rotation steps, each row followed by its count of steps:
The counts run from 0 to 967.
[ -5  39  24 -10 -30  21 -17   0  -4  19 -12 -19   1  -9 -22  16  -1 -38
  16  15 -40 -16 -19 -12   9  10 -12  11  -4  17  24 -13   1  22  21 -25
  13 -17  32  35 -27   0  17 -12  18   5  14  14  53   5 -11  42 -11  36
 -18  50 -24  10 -11  15   1  48]
445
[  4   9  21   1 -25  11  20  11 -16 -11  17 -12 -48  32 -22 -12  44 -33
  16   6   6 -12  -1  -5   2   7  27  19  28  11  -1 -10 -38   2 -13   7
  -8   7  33  -9   0  54 -14 -10 -10   2  33  19  38  19   5  24  -5   7
  14  41 -41 -17 -31  39   7  16]
48
[-38  -6 -11  -4 -22  30 -40  -6   2  -4  22  12  17  -3 -49  30 -14   7
   5   0  -9  11 -19  27  10  33 -11  38  11   9  26 -22  12 -23  -4 -30
 -21 -31  27  20 -14 -11  20 -16  25  29   9   1  51 -21 -11  37  -1   7
 -13   3 -19   2 -37 -10  42  27]
441
[ -2 -17   3  22 -24 -18 -30  39 -37 -30  25 -12 -23   1 -21 -20 -21  30
 -28  38 -40  18 -12  23 -20  -2  -3 -34 -26 -25 -11  23  28  33 -33  -3
  -8  -1 -11  36  36   7 -11   0  12  -5 -12  11 -22 -14 -12 -22  31 -20
  42   4 -10   0  13   5  12 -20]
950
[  1  19  47   6 -49  33  22 -42  -1  39  20 -28  17  27  23  -9   2  -7
   8  27 -27 -15 -16   0  -5 -24  -4  27 -17  19  14  -2 -22 -29  -2 -17
  -7 -10  28  -2 -19   8  31   7  15  -4   5   1  32 -10 -27  31  -6  55
   9  39  -1 -10 -19  12  11 -14]
559
[-30  12   5  50 -29  13 -10 -28 -35   9  18  19 -24  20  19 -18  12 -16
 -29  11 -16  19  28  25  35  16  38 -30  21  10  -8   6   2 -38 -16  18
 -24  14  -8 -11  -1   0  -6  22   1   1  38  -2   7  -7 -20 -11  20  -2
   1  30 -45 -32 -24   3 -13 -25]
148
[-32 -14  10 -12 -43  -8  13  26   0  -2  -8 -46   7 -13  -3 -22  12  10
 -16  28 -26 -10 -19  31 -17   8 -11 -14 -32 -25 -21  37  -2  15  27  16
 -10  23   7  26 -10 -15  15  27  40  17 -32 -12 -21  11  -3   0  17 -12
 -16  18   8  13  23  17   1  -4]
129
[  2  38  22 -28 -48 -11  -6   5   3 -21  13 -21 -19  21 -33  -4  16  23
  22  12 -44  -8   6  27 -10 -19  -5  28  -2  -6  12  48 -13 -28 -18   7
  11  -6  27  25  15  39  -5  21 -24  -7  11  -3 -17  -7  16  23 -26   5
 -19  26   0 -10   1  20   0  35]
59
[-51  -3   5 -21 -22 -15 -29  25  15 -22   9 -20  -2  28 -29 -16   7  14
   0  34  10  22  32  40   5 -30   1  59   6  10  -5  32  -6   7  -5  -2
   0   4  18  10 -25  18  18  14 -29   8  23 -10  13   8   3   7  43   5
  20  39   2   6   2  15  28  -7]
541
[-12  14 -17 -17 -23  23  11 -21  -1  -6  29 -11  18 -25 -36   4   2  -7
  28 -19 -55 -22 -19  -4  19  16 -56  11   5 -18   8   2  19 -29  -1 -12
 -28 -29   5  16 -11  22  22  17  20 -20 -12 -24   6 -22  -5  34 -36 -13
 -54  -3  10  -2 -13  -2  26  28]
671
[ 29  50  20  -6 -15  13  -4 -14 -37  -2  21   9 -11  30  -1  -1  -3 -15
  33  23 -34 -40 -17 -20  -1 -13   6  -9   5  -9   4  -1  25 -15 -33  -9
  -8 -54  15  20  34  12 -15  -4  -6 -28  11   0   1 -21  -3  10 -32   7
  12  24   7 -26 -49 -28  -7  12]
889
[-10  32 -17 -21 -33 -25  -7   0  14 -13 -17 -65   0  -5 -14 -19  -7 -10
   6  24   9 -17  10 -14 -21 -19  -1  -3  13   7   6  39  -7 -35  -8   9
  -8   5   8  -4 -49 -21 -21  24  21  22 -13 -41 -21 -10 -15   0  40  20
   0  47  19   6  -1  16 -17  22]
628
[  6 -28 -27 -10   2  14 -27  12   0   7  26   8   4 -28 -39  18 -20 -23
 -15  10  17  55 -24  -4 -15  28  18   3  -6 -33 -11 -34  13  51 -17 -39
   1 -15 -10   3  20   7 -46 -16  -6 -17  -3   0  33 -17 -23  16  27  28
  52  -9  -2  21 -15   0  41   7]
936
[ 12  20 -39 -31 -10  12 -15   9 -12 -21   7 -43   9  -3 -51 -26  20  29
  20  21  13 -21 -19  -4 -17  -9 -33  -4  29 -11  31  13  22 -28   1  -2
 -28 -14 -10   9  -2  15 -34   7  -3  -4  -9 -36 -18 -23  -2   6  35  12
  27  39  14  -5 -38   4 -13  37]
299
[-12   0   1  -9  22  15  32 -11  20  29  13 -43  48  16   6 -16  37   3
 -13 -10  23   5  -3  26  49 -26   5  -4 -18  12  17   2  10  -9   0 -16
 -23 -15  10  13 -12  12  40  20 -62 -51   6 -25  -7  -3   2 -10  16  13
   7  10   3 -23 -17 -13 -15  -8]
86
[-12  13  35   4 -23 -14  -2 -10 -25   0  20  -5 -14  -3  13 -20   3 -48
 -19  22  -9  55  20  36 -18 -19  47 -36  -7 -29   1   1 -23  47  12   4
  -4 -12  -5  -7  12  -6  -8  11  -3 -31 -31  19  16   4 -29 -10  -6  26
  38   7 -14  26 -12  22  -3   1]
717
[ -9   6  22   6 -50  26 -29   2   8  44 -57 -28  19   3  34 -13  24 -10
  -9  -8  -8  37  14  -2  10  21  47  12  -9  -9 -27  11  12  15  42   3
 -17  15   9  12  -6 -13  -9  18  22  23  13 -21   5 -10 -21  -1  -5   8
   7  13  28 -37  -2 -19  -5  19]
702
[  8  18  14  -6 -14  29  32 -22  -8  30 -27 -50  22 -28 -22   1  37  -1
  22  -5   1 -27 -37 -44  30  11 -19   6  -8   0 -10 -20  15   4   5  -8
 -21  21  22   6  -6  11 -12  17  32   2  20 -19  33  23   0   1   8  -5
 -26   5  15 -16 -43 -31 -20  43]
190
[-11 -23  -7 -19  11   7  10  33  36  13 -23 -18  28  -4   0   4  21 -13
 -16  22 -12 -27 -30  16  -1  24  18 -18 -43  13 -44  -1  40  13  19 -22
 -18  -5  18  54  10 -16  29  -9   0   2  -6 -25 -21 -12  14  -2  30  -5
  -8  19  26 -51  36 -17  -3  -1]
356
[-12 -17 -11  46  -3 -25  37  38   3   3  11 -42 -33 -11 -12  27   1  18
 -28   7 -34 -39 -29 -10  22  29 -14 -31 -15  -6 -12 -18  30 -14 -38  -7
  -6  21   6  14   9  13  -2 -22  21  28   6   1 -16  22  12   2  -8 -33
 -27 -19   5 -20  39   9   1   0]
23
[-11  -2 -35   6   9   8  36 -40  -1   5  28 -21  46 -31   1 -28  -3  37
 -36   7   5  11   5   7  30  -4  12  -4   6 -15  18   0  12 -19 -17 -26
 -14  18 -10 -36 -25  -8  15  47  -7 -19  19 -40 -18  -7 -27 -11  12   0
   9 -24  17  12  -6   3  19 -32]
82
[-26   0  -6  12 -17  11 -13   7 -10  -4   1  18 -31 -38  -8  -7   7 -42
 -19 -15 -11  63   7   3   6  17  29 -17 -15 -45 -48 -28  -6  50 -20 -10
 -13   0 -12  -6  42   5 -35  18   7 -22  -3   8  34  -8 -23   2   7  -5
   1  -7  18   1  -6  -2  33   4]
604
[-45   2 -10 -25 -22  -6  11 -14  15   8  12 -47  -8  17  10  -6  18 -12
  13  12  18  24   7  37 -36  -7  42  28 -13  -5  -7  14 -44   5  22  23
  24  21  14 -19 -15  19 -14   4  16  18 -16  -1  26  10 -20  38  19   4
  26   9  -1  19  -5  22  33 -14]
384
[-18  11  13  14 -18 -18  10  -4 -10 -17  14 -20  -9   6  27  -8 -15   1
 -40  29  -9  15  -1  16 -20 -49  28 -30 -25 -24 -18   6  11 -27 -44  -9
 -43 -31  -5 -10   5 -26  -5  13  20  11 -41  14   6 -22 -15 -31  -4  -5
   7 -28  57  -8  -1 -21  -6 -21]
731
[-27 -11  -2  20 -28  19 -24   3   3  28 -29 -50  15  12 -14   0   9  26
 -11   7 -23  26  34  40  36  22   9   8   2  21  19  17  16  -3  39   1
  -6  -1  -9  57   6  11  36  15  -3  -6  24 -16 -15   2  -1   3  32 -19
   7  42 -11 -31  21  11   3   4]
698
[-10 -11 -22  -4 -24   3 -20  -1 -12  13  53 -11 -11  42 -20  15 -20  44
  -2  10  -5   5   4  15   2 -14 -31  42  22 -14  12  20  38 -27  -7  -7
 -17 -33   9  -6  -6   5 -11 -27 -17  13   2 -20   5  25  -2   2 -25   4
  22 -51  30  -8  -7 -48  36  15]
325
[-33  45  12 -25 -29 -31  -4   5  16 -19  12 -13  10  -9  -1  17   1  -4
 -21   7 -10  11 -22  35 -22 -16  36 -45  10  -8  19  31 -12 -26  17  -2
  -2  -9  29 -10 -23 -43   8  13  37  24 -53  11 -10  -1 -10  -1 -31  -9
 -25 -33  -1  14 -13   1 -24  31]
729
[-29 -27  -1  34   4  14  32  -8 -14  -2  47 -17  21  -9  -4   8 -15 -17
 -15   4 -41   3 -15  35  22  13 -26 -26 -42  -6  16 -26   7  -4  -9 -19
 -10 -16  -8  24  -5   1  46 -14   4 -21 -15  19  14 -16 -34  38  -3  15
  -6  10 -18  13   8  13  37 -49]
341
[-15  34  13 -18 -35  15 -27   5   6 -22  -3  -5 -19   2 -49  17 -13 -17
  26  31 -27 -19   0   1   9   3  -2  38  17  32  13  -3  -6  -7 -24 -14
   0 -43  38  17  -9  18  16  10   9   1  27  10  49 -15  10  24  15 -10
 -22  52 -12 -17 -26  11  16  28]
773
[-32  26   2  10 -18 -24 -21   7 -19   1  33 -26  -7  30   3 -11 -27  27
 -23  -3 -20  16  21  -4  31 -25   6  16  36 -11  14  43  32  16  10  -3
  10   4  16 -31 -38   6  25  21  -1  11   9  -2 -12  20  -8 -24 -30 -10
  19 -32  13  11  21  -9  21  -1]
322
[-18  13  32  -4 -46  -9   5  -6  -2  28   7 -48  -6   7  33 -20  -5 -39
 -12   2 -10  38  22  14  -6 -40  38 -11 -13  -7  -4  34 -34  32  20  13
   9  -7   5   3 -23  16  13  31  -3 -20 -31 -10  11   5 -15   7   1  17
  29  30  -4  23   5  22  12   1]
716
[ 16 -27   5 -13 -15  -9  29  14 -28   9  15 -15 -31  12  -5 -10  -2  21
 -40  75 -27 -12 -10   2 -24 -24   6  -3  26  -2   0   1  12  21 -24 -11
   2   0 -12   4   7  34 -10  14   1  -2   9 -12  -3  13   8 -29  44   0
  33  12  -8   7  31  25   7  -1]
464
[-61  -9 -12 -15  18 -26  25  16  13 -19  21 -12 -10 -27 -17 -18  20 -34
  -9   7  10  22  37  37  27 -16  -2  16  13 -17  -6 -10  -3   6  14  16
 -17  19 -10 -21 -51  -2  21   5 -27   9   2   4  33  53  -9  14  22  -7
 -18  26   4  22  31  14  14 -14]
756
[ -5  28 -14  23 -35  10   7 -14  -5 -12 -10 -23 -17 -32 -38  18  10  21
  13  -6  -6 -39 -13 -36  27  16 -23 -11   7   4  -9  -8  20 -36 -37   0
 -30  -7  15  -3  -3   0 -13  22  40   6   0 -20  28   5  15 -12  16 -28
 -32  -9   7 -18 -38 -23 -14  32]
518
[ 15  12  10 -16   0   0  -2  59 -18   3  -3 -23 -17  22 -23  21   4 -18
   4   6  -5 -15  -8 -42   7   0   1  26  19 -11 -22 -20  42  30   6 -39
   1 -32  24  -2 -15  -7  -6 -36  -3  29   6  24  21  27   7   7 -29  -3
   2   1  31 -27   5 -11   2  48]
434
[-10  16  35   2 -27  -8 -19  25   1   1  -7  31 -12  -8 -23  -3  -3  -3
 -36  56   4 -11  -7   1  -7  10  42 -16  -4   2 -19  30   9  18 -32  -7
 -10   1  28  32  16  -6 -11  23   9 -15   8 -36  -4  -9  18 -42  66   2
  12  23 -22 -22 -14  -3 -15   4]
134
[-19 -22 -11  15 -14  12 -17  -9   3  16   5 -25   5 -29   1  17 -24 -23
 -26   9  13  48  13 -13   2   5  32  24 -12 -14 -24 -12  -2  60 -14 -33
  23   5   2 -22  -6  18 -12   4  18  -4  14 -18  52   9 -28   3  42  19
  38  -1   7  18  16  15  60  -4]
935
[-12  80   6  -4  16   0   4 -18  -5 -12  -7  11  23 -43  -2  25   0  -6
 -13  -2 -22  -8 -25 -12  23  21  45 -27 -20  -4   5 -17  20   9 -13 -39
  26   0  21  -6  -6 -29  22  24  27  11  21  21   5   1 -20   6 -49 -21
 -30 -13  13 -16 -15 -27  -6   0]
178
[ -9  10  13  57 -27 -19   0  15 -36 -18   6 -54 -55  -3 -18  26 -14  38
 -25  46 -23   3   2  10  -2   3  14 -31 -17  20  29  -9  -1 -11 -46  -7
  19  24   5  23  20  19 -23  -6  30   9  11  26  -4   2  -1  11  21 -23
  11  27 -23  -4  10  20   1 -14]
621
[  9  24 -33 -18   6 -15  33  -9  12  -8  31  -1 -29 -12 -21  12   1 -31
   1  16   2  -7  -5 -20   1 -25 -15 -35  29 -20  -2 -18   6 -46 -19   4
 -50 -27 -29 -13 -33  -8 -38  -8 -17   3 -18 -28  25  24 -10 -11  20  37
 -24  21  20  -2   5  -7 -26  29]
744
[  1  18  17  -9 -13   9  -7  -8   9  13  40  11   2  37 -22  26  -5  -4
  -6   8 -14  19 -15  33   1  -7  -4  21  10   0  45 -10  19 -35   2 -18
 -12 -50  14  32 -10 -11   9 -46 -45 -12  -1  20  38  13  -8  29 -22  37
  -2  16  -6 -11 -15 -27   9  21]
328
[  0 -13   1  24 -28   6  42  -3   9  24  49 -28  -2  22   7   1   4  39
 -21   7 -13 -33 -44   3 -13  18  -3  -8 -21  -9   2  29  17 -19 -34  -6
  -6  12  21   9  10  21  -4  -4   9  -2  -4 -54 -36  -9   7 -13  -4  -3
  24 -44   1  -7  15  -1  24 -12]
238
[-13   3  -2  31 -24  -7 -12 -12 -29   1  -6  10  -3  10  36 -22 -10  -4
 -63  33 -19  27  32  19   4 -23  59 -49  43   3   1  11   7  -6  13  -4
 -20 -13 -25 -14  -2 -19   2  32  -1  -6  18  -2  -7 -10 -30 -38   1  -5
  10  27 -15 -29   7  12 -12 -18]
476
[  9  29  16  -4 -45 -21  30   3  -5  13  37   0 -16 -19 -11 -16 -21  -5
 -20  25 -55 -16 -18 -18  -7 -18  -9 -22  23 -33  12  57  14  23 -12   4
   6   1   2  -8 -18  19 -10  36  12 -30 -12 -51 -14   4   2 -15 -11   6
  -2 -14  -6  35  13  32  -2  32]
234
